In the rows, 128 means zero.
Rotation paths and how fast each direction turns (degrees each step):
Each turn is a multiple of 5 degrees from 10 to 175, or 0.
Each row of a path follows its step; steps can be skipped.
Path 1:
step 4: [123 122 127 130 128 131 134 128 127 119 125 130 123 137 127 127 136 111
 143 124 151 135 139 121 134 126 139 129 127 131 121 120 135 133 141 129
 124 121 122 141 137]
step 5: [133 135 125 122 132 132 130 127 133 133 118 130 118 138 125 129 132 136
 121 126 129 137 134 126 129 124 131 147 137 138 133 138 145 113 132 117
 122 112 137 130 135]
step 6: [119 128 128 132 117 128 134 118 115 120 136 136 125 132 118 129 140 141
 126 135 121 134 126 143 124 117 135 126 131 135 128 119 126 125 133 111
 124 120 128 130 112]
step 13: [129 127 116 125 125 137 120 128 137 112 131 128 127 133 127 121 134 123
 123 132 136 138 124 135 129 134 110 134 144 118 138 123 129 119 128 123
 116 125 122 143 138]
step 14: [124 138 127 119 119 117 112 139 131 122 124 121 138 138 128 128 126 132
 135 138 131 131 124 141 122 115 133 126 145 137 128 136 130 138 130 121
 136 116 132 136 127]
step 20: [117 137 123 142 128 103 132 128 131 139 125 125 131 140 137 121 131 114
 126 133 114 131 129 139 126 130 124 122 127 115 132 124 127 127 120 130
 125 132 131 130 138]
step 21: [142 129 116 118 129 133 130 134 133 125 132 119 126 124 133 104 131 118
 131 119 120 114 132 141 126 121 119 123 125 126 131 124 125 138 135 125
 122 134 135 133 137]
step 23: [131 141 110 126 126 129 114 125 130 127 122 124 125 119 127 135 124 129
 125 131 131 133 119 138 144 136 140 128 121 125 122 129 148 136 128 127
 123 119 143 126 123]
step 27: [137 121 129 129 137 127 126 121 124 127 134 124 132 136 121 136 137 133
 112 108 127 127 127 134 119 137 128 125 125 111 117 123 115 126 130 127
 131 136 145 121 127]
Speeds:
[131 131 136 125 132 128 129 131 122 128 126 132 131 127 128 128 126 132
 128 131 127 130 129 132 127 132 129 130 126 126 126 125 129 128 130 128
 127 129 126 129 128]
40
[126 129 129 132 124 130 130 130 124 128 130 130 126 133 131 130 132 133
 125 125 124 129 130 130 130 130 124 128 132 128 132 129 130 129 128 129
 130 129 127 133 129]
55
[128 127 127 131 126 126 128 131 130 130 126 135 127 123 126 124 129 127
 119 129 128 127 126 128 124 123 127 132 128 128 130 125 128 128 129 128
 127 127 128 129 132]
95
[130 127 123 129 131 130 132 127 126 127 131 126 133 128 123 126 127 130
 128 126 133 126 129 126 131 128 126 130 129 126 130 122 127 130 134 129
 131 130 127 129 129]
125
[130 125 130 131 129 129 123 132 128 123 128 132 132 134 125 128 129 128
 130 124 129 130 127 125 128 126 129 129 127 129 128 127 130 126 127 128
 127 122 132 127 124]
35
[124 128 130 125 128 128 124 129 130 131 127 128 131 129 124 125 128 127
 128 132 130 128 131 130 134 130 126 126 132 130 133 126 124 129 125 124
 125 126 129 129 129]
10
Path 2:
step 2: [141 137 137 121 112 126 144 141 135 117 134 128 136 130 125 118 126 136
 131 140 123 116 129 133 119 128 130 108 121 120 129 109 124 119 135 129
 142 128 118 125 133]
step 11: [130 124 141 138 126 139 133 129 133 121 118 118 136 125 121 118 120 114
 126 128 149 122 119 133 126 114 118 120 134 133 115 136 131 143 129 121
 133 126 123 120 150]
step 16: [135 117 137 131 137 135 129 134 122 113 113 119 124 124 124 115 125 122
 134 129 135 129 113 113 114 130 131 119 123 142 127 130 127 141 128 120
 154 122 131 132 135]
step 19: [139 118 131 117 125 127 131 131 151 124 118 115 132 119 124 123 121 119
 133 139 140 121 131 137 113 136 121 106 125 134 124 120 128 137 121 127
 143 135 133 131 130]
step 20: [138 126 133 102 121 125 135 127 129 121 120 120 136 130 120 130 125 135
 129 142 129 109 124 131 121 131 128 119 116 125 117 122 129 118 141 144
 141 113 116 132 131]
step 21: [135 133 146 124 115 129 131 132 135 115 112 122 144 122 123 120 127 126
 132 135 129 126 133 119 114 125 110 118 125 133 115 111 119 132 128 118
 145 129 129 128 135]
step 22: [133 124 129 112 117 123 141 119 140 111 134 122 130 145 119 111 127 127
 127 144 136 121 125 129 122 130 118 118 112 133 123 138 129 128 135 127
 143 128 117 123 131]
step 28: [127 125 138 131 124 131 138 135 122 118 123 107 123 130 113 127 127 142
 123 132 136 110 106 130 122 116 120 143 132 133 115 125 129 126 129 131
 141 128 115 133 130]
step 29: [122 119 134 136 127 122 124 142 136 115 127 111 131 130 125 119 109 128
 135 128 143 129 118 121 122 127 125 118 136 146 122 132 121 148 134 130
 139 132 123 133 142]
Speeds:
[131 126 130 132 127 127 124 129 129 128 129 129 128 127 132 126 130 130
 130 134 127 131 127 124 124 124 127 126 130 130 131 126 129 125 133 128
 125 129 131 129 133]
135
[127 132 129 130 124 129 128 132 132 130 130 128 130 123 125 126 127 128
 125 126 127 127 130 131 126 130 129 126 130 129 128 121 128 128 125 123
 125 133 130 131 127]
170
[128 133 130 127 130 129 125 131 126 127 124 128 125 133 121 127 128 129
 127 131 123 131 132 129 129 128 125 130 126 129 129 124 129 126 129 129
 132 126 130 127 129]
60
[128 127 124 128 129 123 130 131 131 130 130 128 127 133 128 126 126 133
 130 129 130 132 129 129 131 129 127 121 127 129 132 125 127 131 127 129
 127 129 124 125 126]
145
[129 122 134 128 126 126 127 126 130 133 128 127 128 130 128 128 134 127
 130 128 125 126 131 127 128 132 134 127 128 127 128 125 129 130 127 125
 132 125 126 128 129]
20
[131 128 131 121 129 123 124 125 128 128 126 126 128 126 124 128 129 128
 125 130 127 129 124 126 127 129 126 129 129 131 128 129 125 131 131 126
 123 130 127 125 123]
10
